Each path below is one point turned by a fixed rotation once a step. After each direction that follows a path, write how fast that rotation turns it, in degrees per step (0 if it stays still).
Each turn is a multiple of 5 degrees from 10 to 175, or 0.
Each row of a path follows its step; steps can be skipped.
Rotation 1:
step 0: [ 17.3   7.2  27.9 -17.3  -7.1  21.8  34.0   1.0  17.2  21.3 -59.1  21.7
 -21.8  30.3  24.9  -2.3  15.9  -1.4  26.8  28.0  18.3   2.3  -1.1  14.3
  -0.2 -20.9   8.8  39.0  20.3  -9.2   5.2 -38.3  33.5  -2.5  -9.7  18.3
 -59.3   8.1 -30.5   7.6  20.1   6.7   5.6  20.5]
step 1: [-11.0 -15.8  15.6  40.6   1.7  -8.5   2.4  48.2 -19.9  15.8 -20.5  15.1
  14.8  -2.3  -9.8   6.6  20.0 -40.5  16.2 -10.5  -8.0 -72.2  -3.4  15.6
  51.5 -17.7 -20.1  -8.0  27.8 -15.2 -15.9  30.1  -9.1  12.4 -43.4  -2.7
  -1.9  -1.7 -18.3  -1.5 -14.5  19.5   9.7   1.4]
step 3: [-55.9  21.3   4.5  35.0 -31.3   0.0  51.0  -7.6  20.9  18.1   3.9  24.1
  32.7 -31.0 -43.0  -8.1 -13.1  17.3 -10.2 -14.1  32.1  13.4  29.0   7.4
  22.6 -15.5  17.8 -23.3  -2.2 -18.4  -8.8  -6.6  -5.1  -7.2 -37.1  16.9
 -26.5 -12.3  -6.0 -30.1 -18.7 -22.3   2.8  -2.5]
step 4: [-17.9 -21.8 -21.6  30.2  -4.4  -5.3 -14.5 -18.6  17.4 -25.1  -2.3 -13.0
 -48.8  -2.3 -14.1  -6.8  37.6   4.8   5.7 -25.0   4.2  -9.7  16.5 -18.8
  21.0   0.1  20.7  32.8 -32.8   8.5  -1.3  24.5 -26.2   2.1  15.0  30.1
 -33.0 -12.9  57.8  23.3 -48.9  21.0  11.7  -4.0]
step 5: [-28.5  11.9  -9.5 -20.8 -16.8 -22.5  -3.3 -13.2  -8.5 -18.2  34.8 -28.6
  25.4  18.4  25.0  17.7  -5.5 -10.4   7.7 -14.9 -32.1  11.2  41.7  24.0
  17.6  -6.4  18.4  14.7  -3.6   0.5  57.3  10.9  10.4 -24.2  20.3  30.9
 -39.4  -3.7 -33.6 -35.1 -18.4 -37.4 -12.3 -15.4]
step 7: [ 12.5   7.9 -31.5 -38.9  50.2   9.5  16.4   1.6  13.1 -22.1 -14.1 -35.9
  27.4  17.4   3.2  15.4  -4.4 -12.7 -42.1  24.1 -20.7   2.4  29.4 -27.9
 -17.3  27.6 -25.0  15.6 -35.9 -26.9   0.3   1.5  14.6  16.0  17.3  -0.9
   2.5 -22.8   5.8 -42.4 -37.1   0.3  10.5  29.5]
step 8: [ 20.0 -27.4  -9.9  19.1  -1.6 -29.7  56.7   1.7  -7.0 -22.9  15.5  17.4
  19.4  16.6 -18.6  15.7  25.1   0.0 -37.4   8.3   3.3   7.0 -17.2 -34.1
 -22.8   5.3  24.1   3.6   7.1  49.9   6.9 -26.0  15.5  -7.6  16.4  -5.8
 -11.5  10.7 -50.8 -17.1  19.2  47.1 -26.7 -10.4]
step 9: [  8.8 -22.0  36.5 -58.7   2.9 -49.7   1.1  36.3   9.0 -22.2 -33.9 -20.8
  25.1 -26.2 -17.3  28.4   0.5   0.0   3.0   2.9 -30.9 -31.2 -10.8  -3.2
 -25.1  10.0   2.1 -23.7   1.5  22.2 -36.5   5.3  11.6  -7.8  14.5   4.0
   0.0   9.6  26.3  19.9 -12.7  13.5  48.9  -3.9]
step 10: [ 16.9 -13.5  14.2   5.1 -22.1  -0.4  21.6  15.1 -15.8  37.9  -2.8 -16.9
  24.4   9.7  34.8  22.0  -0.9 -13.2  -4.7 -44.0   8.9  30.0 -16.5  -2.2
 -27.7  17.3  32.4  18.6  -7.1 -19.7   3.7   7.3  -5.5 -47.5  12.0   1.9
  76.9  -8.5  -9.2 -25.2  16.4  27.9  18.3   4.3]
Directions:
[  6.7   3.8   1.4   0.6  11.6   4.5  -3.3  -4.1   9.3  -5.0   1.5  -9.2
  11.4  11.9  10.2  10.4  11.3   2.8   1.5  -4.0  -2.7   1.1   4.4  11.7
  -9.1  -9.7   4.2   3.9  -3.4  -3.8  -6.4   2.2  -4.9  -1.2   4.7  -0.9
   4.6 -16.6   8.9   7.5   0.6  -3.3  -5.8   7.9] | 140
[ 18.6   5.5  -6.7   0.9   7.0  -1.9   2.5   1.8  -1.4   8.2  -6.2  -1.9
   4.8  -8.2   0.3   6.2   2.6  -4.1  -3.4   0.7  -9.9   1.6  -4.6   0.9
  11.9   7.4  -2.8  -1.9  -1.0  -1.7  -0.3 -11.0  13.7  15.9  10.8   2.4
  -5.2  -5.4 -12.3   9.3  -0.9   4.0  -4.6   1.8] | 45
[  0.6   1.9   5.4  -3.4  -2.9  -4.3  -6.4   5.9  -4.5  -5.3   5.8   0.8
   0.5   3.4  -3.6  14.8   1.4   6.2  18.3   0.2  -4.7 -20.3  -4.1   2.0
   3.1  -2.5   2.7   6.0   3.6   4.7   4.9  11.5  -3.6  -3.4  13.2   8.0
  -1.6   6.5 -13.5   6.2   2.7   1.1   4.5  -2.4] | 90
[ -0.3  -0.5  -3.2  -2.7   5.6  -0.5   0.8  -2.9   5.0  11.9  11.1   8.6
   7.8   6.3  -0.1   8.0   3.3  -3.3   0.2   5.0  11.5  10.3  -2.4   6.1
  -7.5  10.4  -1.0  -3.8   1.2   8.2   7.2   4.7   7.6  -6.5 -10.8  19.1
 -10.0   3.2  -3.1   3.0  11.8  -1.3  -5.0   0.6] | 135
[ -1.8  -3.2   7.8   6.7 -10.0  -5.9   2.7   8.0   1.2   1.7   8.6 -19.9
  -2.7  12.6  12.9   2.2  -3.3  -4.1   1.9   7.9  -5.6   2.8 -10.1  -6.1
   4.9   0.1  -2.5  -0.6   0.1 -12.1  -3.2   0.0   3.2  10.4  -9.0   8.2
   1.7  -1.2   3.0   1.3   7.4  -4.8   3.9 -12.1] | 80
[  1.2  14.7  -3.2   0.6  -5.6  -8.0   9.4  -1.5   2.1  -1.8 -19.3   3.3
   0.8   5.1  -5.9  -0.2  -4.3  11.6   1.9  -4.0   7.0  -2.4  -0.7   0.7
  -2.7   7.8   7.4   1.9  -3.7 -11.6  -5.0   3.8   8.3   1.9  -3.5   6.1
   6.1   6.9   5.1   8.2   6.1 -12.8  10.5   9.8] | 115
[  5.1  -2.0  -0.8   0.5   9.0   4.4  -7.9   2.2  -6.7 -11.2   7.7  -4.4
   1.3  -9.5   1.3 -11.7  10.5   8.6   4.7  -1.6   2.4   0.4 -11.5  -6.6
  -1.7  -1.6  -1.4   2.0   3.7  -5.2  -9.9   3.7  16.8  -5.0   2.0   3.7
 -11.1  12.0  15.7   3.8  -1.2   4.4  -1.9   2.0] | 155
[ -8.8  -3.1  -7.6 -15.8 -12.2  -2.0  -8.9   8.5   8.8   7.1   0.7  -4.4
  12.1  -4.8 -10.0  -6.3  -1.2   5.6  -0.2   5.6   0.4  -3.5  -8.6  10.9
   1.9  -6.2   7.8  12.6  -4.7   6.2  -1.0  -9.1   6.5   5.1  -0.7  -4.0
   5.2  -1.0   4.9  -0.8   6.0  -2.4  -9.4  -4.1] | 110
Rotation 2:
step 0: [ 21.1  27.8 -10.3 -39.4  -3.8  -1.1   5.4   4.2 -31.1 -13.0  -3.0  -0.7
  27.4  -4.5 -15.8   3.8 -10.8  38.9 -29.2 -12.0   0.3  17.5  -1.0 -36.7
  41.4 -16.3 -27.1   1.7  -0.3  -0.9  37.1  14.2   1.4 -17.8  32.5  38.4
  15.9   4.9 -41.4   7.5 -13.4 -10.4 -13.6  21.4]
step 1: [-16.0 -15.4 -12.1 -27.1  -5.9  32.1  28.2 -23.1  17.6 -25.2  -0.8  -7.8
  36.3  10.3 -35.9   9.6  -5.5 -11.2 -42.2   0.8  -9.2  27.0  31.6  -1.9
  42.6   3.5  17.1  25.8  12.5   5.6 -20.1   5.4   3.1  -4.6  13.6  11.1
  -1.9  -9.3  36.1  39.6   4.0  19.6  28.1 -12.6]
step 2: [ 15.3   8.9   5.0 -42.2  13.4 -19.2  17.5 -24.0   6.7 -28.1 -10.2   5.4
  45.7  19.2   3.3  23.9  21.0  29.6  27.2  13.5  13.9  56.4 -32.0 -10.9
 -11.0 -26.1  11.5  17.4  -3.4  -0.7 -36.2  18.3  -1.5   4.3   3.1   1.4
  -3.5  25.3 -25.9  16.2  -8.8  15.9 -18.7   9.8]
step 3: [ 42.3  22.0   0.7  -5.1 -17.9  17.8  43.5 -50.6 -22.3  13.9 -15.8 -16.0
  50.1   1.4 -26.8 -23.0 -21.6 -13.0 -25.4  -7.0 -25.9  -3.1  -6.2  -9.8
   8.4 -21.0  11.3   6.7  18.3  33.0  11.6   6.3  12.3 -20.8   2.9   8.6
   3.7  -8.7   6.0  -8.5  -3.2   1.4 -43.1  10.9]
step 4: [ -0.5 -15.7 -12.5 -58.1 -15.6  19.6   3.3  -7.8   7.6 -20.5  34.7 -32.1
  36.4   5.4  14.0  -3.0  34.0  -1.3 -21.3 -17.8 -12.8  36.8  21.8  -8.6
  25.0  -5.7  -2.8  10.8  14.2 -31.0  -7.7   7.0  12.7  -1.4  37.6  12.0
 -36.7  -3.0 -15.3 -19.2  -4.7 -32.6  -8.2   3.7]
step 5: [ -8.3  21.5  -1.9 -26.4 -19.5   5.0  19.7 -27.7  12.5 -15.5   6.2 -37.0
  -1.4  -8.2 -18.2  35.2 -16.1  21.9 -10.5   7.1   0.3  23.7 -26.4 -22.2
  25.1 -29.3  26.4  -0.7  16.5  -8.4   4.9  17.8 -28.5 -23.9   1.4  36.0
  19.2 -29.0 -22.7  34.5 -11.7  46.4  -7.4  -5.7]
step 6: [ 14.4  -8.1   8.9 -16.3   3.9   0.8  24.6 -65.1  25.1 -31.3   7.2  -1.2
  53.8  34.8 -16.6 -26.2 -10.0  14.5  -9.0  15.5  -8.8   7.0  10.8 -28.9
  16.9  32.3 -16.2  26.7   9.3  -3.6 -15.9  -7.9  22.4 -26.5 -18.9  -3.3
   7.9  25.0 -21.4   7.1  -9.5   1.6   7.0  -8.8]
step 7: [ 15.4  39.7 -39.9 -12.4 -15.2 -11.8   6.9  -3.6 -35.6  -6.8  11.6 -18.1
  81.0 -16.3   7.0   3.6  16.7  -1.1  -0.1   5.5  16.2  24.2   5.7 -23.0
   0.1  -0.9  11.8   4.1   5.3   9.0   7.1  47.7  -9.4  -5.8  25.6  11.8
 -15.8   2.3  -1.1  20.0  -9.4   3.3  -0.4  29.0]
step 9: [-38.6  24.5   5.2 -29.7   4.3  16.7  26.9  -6.3  18.2  -5.3  12.0 -35.4
  48.6   5.7  -3.7   5.0  -3.0  36.1  23.3  -3.1 -22.2  25.6  -2.1 -35.8
  39.2 -20.1  -7.3   2.8   1.6 -19.5 -28.7  21.7  11.0   3.7 -19.9 -25.9
 -11.6  -1.9 -16.6  -7.5 -11.1   7.7 -38.4  -6.3]
Directions:
[ -2.4   3.7   7.1  -6.6   0.0  -1.4  -3.2   8.4   7.5   1.2   8.6 -12.4
  -6.6  -0.9   4.3  -0.9  -6.4   6.1  -7.2  -3.8 -11.3  -6.3  -4.8   5.0
   2.1  -8.8  -5.8   1.0   5.4  -8.4  -0.8  -1.6  -1.5  -8.5   0.1  -0.1
  -5.9 -15.1   2.4 -21.0  -2.6  -2.5 -13.6   3.2] | 70
[  6.1  13.1  -5.7  -2.1  14.3  -0.3  10.5   8.2  -8.5  -0.4   4.9  -2.1
  -2.5  -9.0   6.9  -0.2  -1.4  12.8   1.8  -4.9   6.0  -3.0  -0.5 -13.8
   3.3  -3.9  -1.5 -19.4   2.7  -3.4 -10.7   1.2  -5.6  10.0  -4.9   3.3
  -4.4   1.5  -2.5   6.3   1.7  -1.7  -2.3   6.4] | 160
[ -5.0  -0.9  -3.8  -6.5   7.1  -3.5   3.2  13.6  -1.9  -5.7  -3.3  -7.8
   6.9   4.8  20.6   5.9   2.2  -9.5  -7.3  -0.6  -0.4  -2.3   1.6   3.7
  -7.5   6.5   7.2   8.3  14.7   6.4  -0.3   3.7  -7.5   4.5   0.5   9.4
   0.0  -3.6   5.3   4.3  -0.4  -7.1   4.9 -13.4] | 120
[ -6.6  -8.7   9.7   4.7   0.1   4.9  11.8  10.2   6.0  -1.3  14.6   0.2
   9.4   3.5  -4.0 -21.5  -1.0  -1.1   4.0  -2.3   4.2   9.2   0.5  -1.6
  -2.6   4.4   0.2  -4.1  -1.3  -7.8 -10.5   6.2   9.3   3.4   4.3  -5.9
  -3.0  -3.5   5.0  -2.6   2.1  -4.7   7.9 -10.1] | 145
[  9.0  -2.3  17.2   5.3   8.0   3.6  -3.9   9.2   2.6   2.4   3.5   6.1
  -3.1   5.0   8.7  -0.6  -6.8   2.3  -4.0  -8.5  -6.9   1.4   7.7   6.7
   2.1  -0.6  -3.8   3.2 -10.7  10.7  -1.8  -3.6  -9.4   3.7  17.9   0.6
  -1.7   5.7  -2.3   8.3   9.6  11.6  -5.1   1.6] | 10
